A state moves one step at a time under one of 3 hidden systems, and each row is a state written as 32 numbers. Each run below is a few steps of one system.
Q_564, path 1:
[[  7 -22  -3 -16  -6 -29 -18 -10 -32   6   1  11  -8  25  -8 -25  18   6
   34 -32 -19   5  -4 -18   6  28  24  -9   1   4  19 -18]
 [  4 -34  -1 -12 -11 -29 -26 -19 -28   6   7   6  -9  21  -7 -18   9   7
   40 -35 -20  -1  -5 -18  10  31  25 -10   3   4  11 -20]
 [ -2 -38   5  -7 -20 -35 -29 -19 -27   8  10   0 -12  23  -4 -16   0   7
   41 -30 -17   7  -6 -19  14  34  26 -15   8   6  -1 -17]
 [  2 -41   8  -2 -22 -33 -36 -19 -18   3  19  -1 -11  22  -4 -13  -9   6
   43 -27 -12   5  -6 -20  17  31  27 -18  15   6  -5 -16]
 [ -3 -46  13   4 -25 -34 -39 -21 -10   2  26  -2 -15  19   3  -6 -14   9
   40 -21  -5   5  -8 -17  20  30  25 -22  20   5 -16 -10]
 [ -8 -48  17   4 -30 -28 -40 -22  -7   4  31  -3 -16  17   6   1 -24   5
   40 -21  -1   8  -8 -14  21  25  21 -22  22   5 -21  -5]
 [ -5 -49  20   9 -37 -28 -42 -15   2  -1  31  -6 -12  13  10   6 -30   7
   39 -15   5   6  -8 -12  20  25  16 -26  23   2 -32  -5]
 [ -7 -48  21  11 -38 -24 -41 -15   8  -2  31  -7 -15  10  14   9 -41   2
   35  -7   7   7  -9 -13  19  17  12 -22  27   4 -37  -1]]
Q_201, path 2 (8 x 32):
[[ 18  34   6  26 -18  25  49  13  18 -10  15   0  -3  -9  -5  17  -1  -6
   -9  46  14 -16  11  16  24   1 -19  28 -13 -23  26   6]
 [ 18  27   2  32 -18  30  43  22  19  -5  16  -7   3  -3  -8  20  -5 -12
    0  48  15 -13  11  13  20   4 -21  31 -14 -20  31  11]
 [ 14  17  -1  31 -10  37  36  29  26   5   5  -6  12   9  -6  19  -5 -19
    9  47  15 -15  15   6   9   1 -29  31 -10 -21  27  15]
 [ 14  11  -6  30  -6  35  29  35  32  17   0  -5  16  19  -4  18   0 -23
   16  41  18 -19  18   6   2   0 -31  27  -5 -18  27  23]
 [  9   3  -7  31  -3  34  14  33  36  23  -6 -10  23  25  -4  19  -5 -24
   22  36  16 -13  18   0 -10  -3 -30  28  -9 -16  25  22]
 [ 11  -2 -12  35  -3  38   4  33  34  27 -12 -10  26  30   0  21  -6 -28
   24  28  16 -16  18  -4 -19  -7 -30  25  -9 -14  20  25]
 [ 12 -11 -18  31  -2  33  -3  33  37  30 -21 -13  29  36   4  15  -7 -31
   24  19  13 -14  17 -11 -28  -8 -30  23  -4  -5  18  27]
 [  8 -17 -16  32   0  27 -15  33  37  33 -25 -11  30  39   5  11  -7 -25
   24  16  17 -11  18 -10 -34 -10 -24  19  -4  -2  12  25]]
Q_504, path 3:
[[  7 -36 -20  19  -8  10 -28  18  19  31 -19 -10  32  52  -6   0   7 -20
   55  -9  -1 -10  14 -19 -28  15  -9  19  -4  -4  26  16]
 [ 12 -28 -19  24  -1  14 -18  19  20  31 -19  -8  37  51  -8  -3  13 -18
   52  -7  -9 -13  15 -18 -31  17  -7  21  -9  -5  33  17]
 [ 12 -23 -21  25   1  17  -8  18  17  28 -23  -6  38  48 -14  -6  19 -17
   48  -2  -7 -17  18 -15 -30  18 -11  32 -13  -7  43  15]
 [ 15 -14 -20  21   5  21   2  20  11  29 -20  -8  35  44 -16  -4  28 -15
   40   0 -14 -19  21  -9 -25  14 -10  34 -19 -14  53  15]
 [ 18  -7 -24  20  12  22  13  22  11  24 -17  -8  33  37 -18  -7  34 -11
   29   3 -12 -18  22 -11 -19  14  -8  35 -20 -15  59  16]
 [ 21   1 -20  18  15  21  22  21   9  22 -16  -6  34  30 -16 -13  41  -6
   16   2 -15 -19  20  -3 -18  13 -10  33 -24 -15  66  13]
 [ 18  12 -19  10  16  25  33  21   1  16 -12  -1  32  17 -14 -12  43  -3
    7   2 -14 -22  25   2 -11  11 -11  35 -26 -17  68   9]
 [ 18  25 -16   5  18  20  43  15  -1   8 -12   3  23  10 -19 -16  45  -3
   -3   1 -14 -19  23   7  -7  12  -8  34 -26 -13  67   4]]

Which system made each of these runs?
path 4 (4 x 32):
[[ 17   9  -8  31  -3  35  32  31  23  16   1  -6  21  21 -10  15   9 -23
   18  35   2 -19  16   5   2   7 -24  35 -13 -19  39  18]
 [ 18  15  -5  31 -11  33  41  25  19   8   7  -3  14  14 -13  12   7 -14
   13  40   5 -17  15   7  11   9 -22  35 -14 -23  44  13]
 [ 21  23  -3  30 -18  27  48  16  10   1  12  -2   8   9 -14  15   8  -8
   12  40   6 -21  16   8  16  13 -13  35 -16 -23  46   7]
 [ 21  30   1  25 -19  24  47  12   3  -8  21   0   0   2 -11   7   9  -7
    6  40   4 -18  14  10  25  18 -13  33 -15 -30  44   0]]
  Q_504
path 5, 4 rows:
[[ 18  19 -21  20  22  31  33  33  16  18 -21  -5  33  14 -12  -4  27 -13
   -9  18  -2 -16  21   6 -20  -2 -23  33 -25 -18  56  20]
 [ 15  10 -23  24  20  31  23  34  20  24 -20  -5  37  21 -14  -5  30 -12
    2  12  -4 -20  25   4 -22  -1 -18  32 -25 -14  56  19]
 [ 16   0 -26  27  17  31  16  29  19  24 -25  -8  41  28 -14  -5  27 -17
   13   8  -4 -20  21  -5 -26   6 -19  36 -21 -13  57  24]
 [ 14  -9 -21  26  11  26   4  27  18  27 -27 -10  37  33 -12  -8  24 -15
   21   0  -4 -19  23  -9 -26   7 -15  35 -19 -10  52  25]]
  Q_201
path 6, 4 rows:
[[ 17  13 -28  13  27  26  18  22  13  20 -33   2  34  19 -14 -14  35  -8
   -9  -1  -8 -13  22   1 -31  -6 -14  30 -29  -6  52  16]
 [ 19  20 -27   8  28  28  26  23  14  17 -35   3  31  15 -16 -13  36 -10
  -13   3 -11 -15  20   5 -27  -9 -16  31 -26  -4  55  12]
 [ 18  28 -24   6  28  27  36  24   6  12 -32   4  20   5 -13 -14  37  -6
  -24   8  -4 -13  19  12 -23 -16 -17  28 -26  -9  53  10]
 [ 15  38 -20   5  25  27  45  19   7   6 -26   9  16  -1 -14  -9  33  -8
  -30   9  -8 -13  19  14 -17 -15 -17  25 -28  -6  46   9]]
  Q_504
path 7 (4 x 32):
[[ -4 -15  -8  19  -5  19 -29  23  45  17 -19 -13  20  18  16  20 -26 -14
   12  11  26   2   3  -8 -32 -27 -23   1   4   3 -27  29]
 [  2 -15  -5  22  -7  26 -21  28  46  20 -15 -12  20  25  13  20 -24 -23
   21  20  31  -3   5 -10 -28 -18 -24   4   3   0 -18  25]
 [  3 -11  -4  29 -13  25 -14  29  44  19 -10  -9  17  30  12  25 -21 -24
   26  23  24  -4   9  -6 -18 -11 -25  10   5  -4  -8  24]
 [  4 -10  -3  28 -16  29  -8  30  44  24  -3 -12  18  30   9  21 -18 -28
   34  27  20 -15  14  -6 -12  -4 -27  14   4 -10  -1  22]]
  Q_504
